Where one turn sends some rows of the set: a few examples, then the rows asked:
zon: [ 0.19  1.77  0.11 -0.42 -1.81  2.01  2.35  1.01  0.52 -0.74  1.63 -1.49
 -0.19  0.32 -1.96  0.83 -0.55 -1.97  1.12]
magu: [ 0.55  1.97 -1.56 -0.62 -0.74  1.34  0.80 -1.09  0.76  3.25  1.47 -0.81
 -1.25  0.58 -0.36  0.04 -0.85 -1.73  0.54]
mavag: [ 3.42  1.70  2.46 -0.17  1.44  0.91 -0.11  3.53  0.89  3.37  1.20 -2.69
 -1.72  0.54 -0.53 -0.45 -0.46 -1.75  0.51]
peva: [ 1.15  1.64  1.22  1.08 -1.36  0.34 -1.73  2.05  0.31  1.49 -0.99 -1.53
 -0.24  1.09  0.44  1.14 -2.17 -1.98  1.73]
Lebu: [ 0.98  1.88  1.05 -1.91 -0.43  0.50 -1.25  1.76  1.30  1.85  1.17 -2.16
 -0.33  2.51 -3.05  0.51 -1.77 -0.51 -0.10]
valon: [ 1.50  2.11  3.98 -0.35 -0.84  0.53  1.70  2.00  0.89  4.46  1.38 -1.70
 -0.54  0.77 -1.25  0.12  0.44 -2.08  2.12]
Gatis: [ 0.29  1.55  3.78 -0.07 -1.48 -1.19 -2.27  2.09  1.25  2.67  0.87 -1.76
  0.29  0.26  0.40  1.35 -0.36 -1.91  1.13]
basap: [ 1.71  1.59 -0.43  0.21  0.33 -1.75  1.73  0.94  0.66 -0.05  0.48 -1.30
  0.70  0.87 -1.88 -0.03  0.91 -1.72  1.51]
sipo: [-0.12  1.08  2.19 -1.02  0.21 -2.59 -0.09  2.49  1.36  1.07  0.38 -1.22
 -2.32  0.40 -1.39  2.08 -1.22 -1.96 -0.12]
mer: [-0.34  2.49  0.62 -0.47  1.49  3.13  1.66  1.37  0.66  2.71  0.98 -0.98
 -0.34  0.42 -1.99  0.20  1.20 -1.64  2.12]
Zazav: [ 0.86  1.44  1.88  0.62 -0.74  0.79  2.27  1.64  1.07  1.43  3.70 -1.12
 -0.09 -1.08  0.32  0.26  0.81 -1.09  2.58]
rem: [ 0.38  1.00 -0.92  0.47 -2.52  0.97  1.39  3.51  0.69  1.51  0.27 -2.24
 -1.73 -0.54  0.15  0.01 -0.32 -1.87  1.84]
gikev: [ 1.62  2.34  3.32 -1.26  0.85 -1.55 -0.19  1.24  1.20 -0.68  2.15 -0.84
 -0.50  1.39 -1.64  0.71  0.30 -2.12  1.67]
keva: [ 2.23  1.72  0.13 -1.40  0.97 -1.39  0.65  1.49  0.15 -0.05  1.28 -1.73
 -0.26  0.60 -2.21 -0.75  1.40 -3.71  0.80]
ris: [ 1.66  2.05  2.19 -2.27 -0.20  1.71  0.72  1.70  0.13  0.83  3.75 -1.47
 -0.76 -0.13 -1.65 -0.35  0.43 -4.05  1.59]
fali: [ 1.67  1.55  0.60 -0.32 -0.07  0.09 -1.09  0.28  1.09  5.77  1.28 -0.83
 -1.73  0.28 -1.05  0.18 -0.19 -1.92  1.17]
Vodi: [-0.96  1.76 -0.38 -0.70  1.21  2.83  1.00  2.43  0.96  1.67  1.63 -1.48
 -1.50 -1.07 -1.07 -0.34  1.92 -2.59  1.07]
disil: [ 0.94  2.34  0.91 -1.76 -0.25  1.15  1.33 -0.51  1.00  3.71  1.20 -1.98
 -1.74 -0.25 -0.77  0.28  0.80 -3.78 -0.94]
lopi: [ 0.24  0.64  0.15  0.49 -0.98 -0.65 -0.33  3.37  2.27  1.45  1.50 -2.85
 -1.44 -0.60 -0.12  0.40  0.04  0.22 -0.61]
rovil: [ 1.89  1.40  0.72 -0.38  0.87 -2.56  0.84  1.42  0.92  1.12  2.43 -1.28
  0.36  0.00 -1.00 -0.70  1.95 -2.04  1.91]
budis: [ 1.04  1.67  0.60 -0.41  0.08 -1.33 -0.34  2.02  1.16 -2.34  1.56 -1.07
 -1.48  0.54 -0.69  0.41  0.00 -2.17  1.18]
pazi: [ 0.34  1.50 -0.85 -2.21 -1.64 -0.07 -1.56  1.03  1.19  3.94  0.54 -1.87
 -1.67 -0.11 -1.78  0.85  0.17 -2.64 -0.04]
Vopem: [-1.20  0.42  1.85 -1.12 -0.31  2.86  0.50  1.57  0.86  0.80  3.01 -1.56
 -0.38  0.01 -0.03 -0.43  0.41 -1.30  2.69]
nes: [ 1.14  0.84  1.33  0.29  1.34 -1.83 -0.14  2.66  0.66  1.32  0.54 -0.60
 -3.20  0.43 -0.35  1.13 -1.95 -1.98  0.93]
Zego: [-0.71  0.78  2.35 -0.59 -0.15  3.61  1.49  0.98  0.64  0.61  1.57 -1.82
 -0.21  0.70 -0.95 -0.13  0.02 -1.53  2.08]
fupad: [ 1.22  1.75  1.76 -1.80  0.73 -2.12 -0.42  3.07  0.56  2.09  0.17 -0.86
 -1.71  0.89 -1.12  2.12 -1.82 -1.70  1.97]
Gur: [ 2.58  2.41  2.02  0.04  0.75 -1.15  0.88  2.66  0.92 -0.65  0.52 -1.27
 -0.63  0.36  0.14  1.09  0.49 -1.71  2.58]
Niku: [ 0.56  2.33 -0.44 -2.12 -1.19  0.26  0.76  0.84  1.31  4.22  1.82 -1.93
 -0.64 -1.21  0.89  0.92  1.07 -1.83  1.23]
nev: [ 0.58  0.93  2.44  0.37 -0.94 -0.09 -2.63  1.94  0.69  1.08  0.57 -1.72
 -1.57  0.51 -0.06  0.04 -1.15 -4.05 -0.49]
Did: [ 0.76  1.26 -0.11  0.81 -1.09  0.19  0.40  0.76  1.50  4.23 -0.83 -2.06
 -2.13 -0.74 -0.73  1.01  0.44 -2.00 -0.47]
Zuv: [ 1.43  1.84  0.64 -0.18 -0.49  0.70 -3.62  2.36  0.73  2.21  0.00 -2.50
 -1.79  0.14  0.66  0.70  0.31 -2.03  2.25]
rugez: [-0.76  0.91  1.08 -1.35 -2.00  0.53 -0.72  0.99  0.88  1.65  3.20 -1.08
 -1.88  1.48 -2.71 -1.16 -0.88 -3.05  0.27]
Kogo: [-0.38  0.68  2.20 -1.75 -0.19  3.58  0.98  2.29  0.52  0.61  1.90 -2.44
 -0.71 -0.32 -0.25 -0.23  0.87 -2.56  2.05]
sofe: [-1.98  1.95  0.32 -1.25  0.71  1.92  0.40  1.31  1.45  2.35  2.78 -0.77
 -0.28 -0.15 -1.98  0.03  1.68 -1.27  1.56]
poto: [ 0.74  2.35  3.00 -0.31 -0.79  0.69 -2.15  1.04  1.35  2.30 -1.32 -2.86
 -0.78  0.99 -1.10  1.69  0.77 -2.14  0.61]
beg: [-0.02  1.12  1.75  1.66 -0.36  0.22 -3.21  0.12  1.66  1.81  0.85 -1.69
 -1.90  0.95 -0.40  0.17  0.03 -1.24  0.41]

Zego moves to Kogo
rovil moves to basap
lopi moves to Lebu
Where do these go?
Niku moves to magu
fali moves to Did
zon moves to ris
rugez moves to valon
gikev moves to Gur
sipo moves to fupad
peva moves to nev
Vodi moves to sofe
beg moves to poto

